Each path below is one point turned by a fixed rotation once a step. After each direction that follows a path, write how fast that rotation turns it, in degrees each step (0 if it stays still).
Each turn is a multiple of 5 degrees from 10 to 175, or 0.
Each row of a path follows its step; steps can be skipped.
Rotation 1:
step 0: -137; 52; -109; 168; -99; 216; 34; -50; -110; 239; -21; 129; -108; -3; 168; 8; 185; 122; -41; 51; -320; -510; 224; 329; 33; 154; 291; -5; 125; -75; 88; 352; -2; 193; 213; 311; 20; -151; -190; -45; 42; 23; -22; 29
step 1: -51; -127; 134; 141; -240; -70; 53; 315; 25; 24; 104; 116; -175; 47; 128; -197; 126; -37; -376; -49; 253; -218; -150; -76; -278; -106; 38; 27; -45; 71; 536; 25; -227; 100; 227; 216; 91; 165; -166; -64; -210; -63; 199; 67
step 2: -106; 45; 102; 2; -26; 228; 181; 339; -12; 244; -76; 144; -167; 4; 355; -134; -140; -378; 48; -73; 37; -45; -95; -111; -140; 8; -34; -88; -140; 12; -99; -99; 96; 415; -243; 279; 81; 349; 81; 8; 363; -90; -93; 11
step 3: -215; 229; 154; -41; -39; -129; 40; -70; -177; 25; -131; -27; -27; 6; -105; -236; 398; -255; 127; 176; 256; -299; 5; 8; 200; -23; 178; -238; 68; -20; 60; 58; 298; 182; -293; -66; -7; 173; -271; -374; -13; -73; 24; -199
step 4: -229; -34; 62; -164; 20; -36; 78; -82; -80; 353; 45; 1; -81; 231; -187; 45; 6; -352; -201; 61; 34; 93; -11; 3; -344; -234; 208; -100; 350; -68; -12; -156; -222; -202; 33; -177; -52; 354; 44; -334; -69; 279; -29; -30
step 5: -310; 322; 236; 130; 104; -41; 74; -66; 126; 196; 145; -70; -94; 222; 212; 114; 45; -277; -66; 40; -152; -59; 108; -287; 99; -60; 282; 50; 9; -313; -218; -173; 153; -91; 202; 170; 277; -217; 91; 175; 17; 223; -145; -234
step 6: -243; -45; 61; 102; -59; -41; 234; -35; 146; -205; -119; 16; 91; -120; -224; -344; 379; -253; -312; 57; 140; 184; 264; 258; 240; -170; 12; 133; 97; -147; 50; -153; -50; -204; 209; 302; -15; 14; -116; 191; -13; -119; -144; -112
step 7: 88; 202; -131; -84; -56; -57; -200; 126; -266; 158; -152; 218; -25; -147; 195; -83; 110; -119; -209; -249; -74; 238; 72; 60; 154; 60; -76; 258; 244; -108; -242; 130; -184; 83; 199; 414; -165; 313; 56; -55; -139; 313; -135; 1
step 8: -85; -70; -2; 216; -43; -47; -167; 315; -559; -57; -189; 158; 215; 281; 78; -104; -64; -59; 62; -67; 148; -68; -22; -84; 233; -177; 63; 19; -136; 144; 12; -6; 347; -50; 323; 211; 160; -41; 47; -34; -151; 88; 185; -273
step 9: -191; 92; -337; 157; -125; 112; 347; -179; -310; 56; 40; 166; 83; 31; 131; -158; -241; -102; -34; -250; 323; 115; 32; 465; -212; -68; -107; -29; -61; -35; -173; -179; -12; 31; 100; -160; 231; 172; -109; -79; -54; -177; 63; -152
step 10: 133; 610; -82; -10; -138; 322; -152; -204; -225; -50; -36; -127; 38; 103; 166; 102; 62; -190; 113; -11; -154; 107; -303; 94; -63; -49; -90; -317; 32; -235; 197; 43; -132; 59; -57; 173; 165; 12; -217; 7; -159; 65; 57; -294
step 11: 196; -310; -57; -124; 5; -103; 103; 249; -179; -251; -77; -276; 156; 290; 147; -73; 223; -161; -243; 51; -191; 266; -82; 91; -49; -240; 235; -354; -62; -140; 34; -107; -123; 36; 72; -117; 287; -105; -270; -109; 102; 27; -119; -59
40; 48; 29; -57; 1; -40; 8; -67; 60; 20; -23; -12; 9; -49; -7; -50; 40; -56; 24; 44; -37; -16; 5; -34; 14; -109; 77; -66; -103; -41; -32; -67; 5; -79; -49; -57; 25; 29; 36; -16; -1; 81; -8; 128
45
-1; -99; 13; -36; -24; 96; 28; 34; -62; 31; 48; -11; 21; -2; -53; 23; 20; -80; -5; -1; -81; 29; 40; 86; -75; 66; 25; 34; -86; -25; -88; 35; 35; 34; 59; -66; -29; 59; -27; 38; 42; 13; -69; 53
160
-5; 83; 53; -77; -60; -23; -35; 8; -14; -82; 26; -47; -31; 37; -34; -33; -19; -17; -13; 29; -52; -127; 9; 25; 34; 67; -4; -81; -80; 63; -13; 11; 42; 28; 43; 30; -38; -47; 70; 25; -86; 23; -51; -87
145
-1; -93; 69; -85; 6; -24; 1; 56; -50; 33; 44; -45; -65; 33; 16; 52; 44; 40; 60; -50; 52; 71; -37; -47; -24; -26; 38; -84; -11; -21; -7; 65; -79; 4; 84; 49; 16; -27; 62; -2; -50; 78; 82; 18
110
-112; 9; 63; 39; 44; -9; -33; -35; 40; 73; -44; -13; 108; 23; -33; -43; 56; -59; -39; -106; 56; 51; -5; -44; 17; 44; -74; 16; -24; -56; -45; -5; 36; -52; 32; 11; -60; 7; 76; -55; -40; 32; -46; -51
25
81; -59; -24; 1; -22; 55; -17; -34; -12; -37; 50; 72; 30; 0; -81; 32; 72; -62; 46; -75; -17; -55; 11; -80; -14; 28; 34; -1; 30; -22; -19; 0; 87; -19; -61; 113; 106; -94; -9; -55; -23; -19; -12; 6
140
114; 48; 20; -10; 14; 48; -131; 19; 10; -10; -23; 82; -31; -13; -30; 19; 15; -55; -124; 27; -32; -1; -37; -33; -41; 31; -30; 3; 65; -39; 63; 56; -36; -16; 69; -100; 19; 47; 20; -47; -48; 42; 39; 0
115
Rotation 2:
step 0: -53; 156; 130; 76; -216; 143; 60; -75; 76; -34; -152; -3; 141; 282; 335; 145; -134; 200; -15; 96; 6; 28; -62; 46; 47; 12; 228; -5; -40; -33; 153; 238; 227; -116; -125; -239; -4; -224; 4; -164; 173; 82; 248; 213
step 1: 178; 104; -23; -294; 12; -4; -282; -276; 114; -31; -170; -49; -169; -54; 55; 156; 37; 142; -38; 39; 284; -166; 14; -80; -236; -227; 83; 125; 84; 192; 119; -13; -6; -122; 125; 45; -228; 85; -93; -37; 106; 7; -351; -45
step 2: -14; -11; -131; -13; -150; 141; -65; 152; -202; -14; 395; -74; -87; 228; -34; 125; -116; 80; 227; -53; -129; 73; -23; 107; 150; -181; 145; -159; -111; 102; 98; 83; 72; -238; -9; 33; -365; 62; 65; -282; 176; -1; 168; 61
step 3: 25; 152; -141; -145; -45; 31; -77; 46; 85; 202; 75; -87; -11; -209; 69; -22; 112; 338; -296; -1; 252; 293; 24; 140; -120; 32; 87; 145; -101; 142; 130; 74; 62; 118; 122; -112; -21; -189; -367; 56; 253; 2; 24; 23
step 4: 54; 3; -94; 2; 134; -109; -206; 293; 21; 210; 56; -134; 142; 91; -144; 151; 111; 52; 189; 45; 90; -134; -58; 50; 4; -73; -46; 208; -56; -102; 47; -69; 60; -274; 304; 179; -328; -90; 356; 118; 76; 2; -43; 168
step 5: -232; -115; 1; 127; 189; 258; 47; -76; -18; 211; 192; 49; 99; 174; -17; -90; -48; -47; -109; -84; -121; -54; -149; 144; -73; -157; 134; -126; -173; 209; -28; 183; 247; 78; 344; -181; 17; -195; -238; 98; 199; 21; -9; -111
step 6: 164; -172; 272; 18; 94; 143; -118; 83; 204; 1; -136; 109; -66; 44; 161; 36; -66; 157; 162; -49; 180; 11; 103; -119; -84; 189; -193; 263; -2; 95; 135; -29; -1; -29; 66; 273; -223; -237; -123; 288; 158; 114; 175; 143
step 7: -123; -9; -136; -103; 54; 183; 94; 79; -1; 170; 78; 19; -13; 101; -2; 141; 150; 50; 287; -88; 312; -452; 12; -71; -169; -175; 53; -334; -283; -82; -149; 176; 31; 23; 40; -59; -36; 54; 26; 71; -10; 175; 38; -68
step 8: -123; -158; -63; -64; 185; 186; -72; -67; -79; -52; 21; 29; -41; -267; 137; -105; -263; 118; -68; -98; -13; -120; -23; -23; 106; -73; -157; 107; -192; 184; 250; 70; -29; 312; -79; 226; -175; -216; 20; -125; 193; -206; 218; -193
step 9: -178; 36; -117; 136; -99; -75; 164; 185; 284; 26; -20; 31; 136; 110; -203; -97; -104; 270; 124; -100; 366; -124; 214; 62; -143; -252; -9; 70; -35; -179; 49; 3; 98; 14; -200; 163; 8; 19; -99; 34; 4; -44; 65; 344
step 10: 161; -90; -32; -132; 144; -103; -198; -397; -61; 86; -29; -108; 117; -212; -152; -11; -114; 233; 3; -111; -131; -278; -163; 206; 21; -97; 101; -179; -294; -75; 33; -12; 126; 204; 169; 114; -15; -154; 112; -51; -187; 57; 29; 83
step 11: 60; 7; -156; 294; 95; -51; -40; 64; 84; -156; 153; 69; 224; 85; 63; -358; -362; 14; -48; -81; -73; -180; 258; 40; -3; 67; -139; 57; -60; 136; 56; 71; -108; -19; 87; 35; -283; 249; -236; 2; 66; 2; -18; 186
43; -47; -17; 35; -33; -54; -75; 2; 23; -17; 48; 41; -16; 16; 49; -40; 48; 38; -20; -56; 50; 21; -76; 23; -65; -6; 13; 24; 92; -60; -10; 109; -72; -43; -20; 58; 126; -56; -15; -16; 35; 30; 89; 39
120
74; 63; 39; -27; -30; -98; 105; 11; -40; 58; 20; 4; -1; 79; 42; -77; 47; -25; -7; 30; 52; -52; 10; -11; 56; -77; 0; -77; 24; 74; -23; -68; 49; -31; 44; 87; 13; -31; -3; -12; -19; -39; 89; -8
145
27; -61; 81; 53; 74; -33; 13; 22; 6; 61; -64; 3; -145; 19; 0; 40; -83; -26; -29; -15; 101; -15; 63; -34; 35; 8; 23; -33; -51; 16; 10; 111; 1; -17; -44; -52; 43; -18; 61; -41; -15; -70; -15; -5
45
6; 22; 85; -129; 75; -33; -1; -21; 13; 7; 73; 35; -65; 0; -24; 29; -26; 3; -70; -13; -82; -32; -53; 41; -52; 53; 3; -26; -1; -35; 122; -69; -34; -29; -69; 21; -28; -38; 68; 76; 10; -32; 47; 7
170
-31; 66; -18; -14; 67; 118; 23; -30; 26; -104; -79; 30; -44; 42; 97; 110; 46; -39; -1; -4; 12; -50; -42; -3; 80; -18; 6; -21; 9; -33; -17; 33; -31; -56; -25; 74; -11; 7; -98; 31; -27; -40; 33; -18
55
9; 79; 33; -10; -52; 40; 114; 103; 20; -26; 73; 13; 86; 90; -16; 60; 3; 19; 11; -41; -64; -10; 52; 6; -39; -33; 57; -85; -18; -74; 7; 118; 0; 35; 1; -41; 45; -8; 38; 5; 0; -6; -42; 21
155
